In the data rows, 128 means zero.
Here are some points:
[172 154  41 103 145  90 189 124]
[ 91 141 130 121 139 145 147  67]
[ 57 150 141 120 128 207 150 156]
[114 184 131 132 146  90 159 105]
[113 131  69 170 125 139  90 144]
[158 180 101  79 138  98 115 138]
[120 117  94  84  98 142 169 108]
[128 115  81 132 125 113 177 115]
[118  95 145 122 118 106 111 124]
[ 82 140 151 140 109 136 160 129]
[131  98  90 156 117 150  94  92]
[151 152 129 115 121 118 175  92]
[170 135 185 134 112  99 177 102]
[ 62  87 127 126 128 177 138 141]
[ 82 127 118 104 156 157  72 158]
[161 130 101 128 117 115 107 103]
[107  75 108 121 121 113 138 138]
[120 139  95 203 127 144  88 159]
[174 168 132  90 156 130 138 139]
[127  77 182 109 127 173  92  92]
[170  93 178 136 169 120 111 110]
[154 147 158 116 163 104 103 137]
[181 127 126  63 169 116 139 108]
[ 96 105 114 166 112 183 134 147]
16 more points follow, each with its number after it:
[117 136 134 124  97 144 194 110] 0
[117  83 159 140 119  95  83  92] 1
[203 173 120 135 107  68 117 143] 2
[ 79 169 148  99 111 111 134 155] 3
[ 76 132  82 128 104 133 150 160] 4
[192 134 132 113 109 114 119  99] 5
[165 153 118  61 161  89 146 116] 6
[110  51 144 144 121 147  87 111] 7
[116 140  35 146 168 124 139 123] 8
[160  92  65 128  97 138 111 118] 9
[115 153 122 200 100 100  51 144] 10
[148 154 143 147 137  76 133 130] 11
[121 117 154 151  98 159 163 112] 12
[153 120 158  85  90 107 129 137] 13
[113 158 127 141 118 148 143  96] 14
[115 123 134 160 110 103 106 119] 15
Which three of these numbered points are nearest to each point below, ignoring the direction in which the first points spread most? Their numbers follow each, nearest first.
[123 147  62 102  85 125 154 116] > 4 9 14
[111 171 165  92 115 114 151 133] > 3 13 6
[150 177 127 126 148 138 153 109] > 14 12 6
[149 198 127 124  96 129 144 111] > 14 12 0
[ 72 117 105 164 137 164 111 102] > 14 15 6
[142 164 172 149 234  74 129 126] > 11 15 6
[199 114 129 137  35 116 121  35] > 5 9 12
[ 86 153  85 101 150 139 193 142] > 4 0 6
[118 111 148  76 141 182 107  91] > 6 5 7
[121 148  85  79  89 127 152 107] > 4 14 0
[ 73 140 171 128 121 118 115 167] > 3 11 13
[ 99 140  72  55 191 142 137 177] > 6 4 8
[145  98 149 107 132  99 104 181] > 13 6 11
[101  30 160 157 131 150 102  71] > 7 1 5
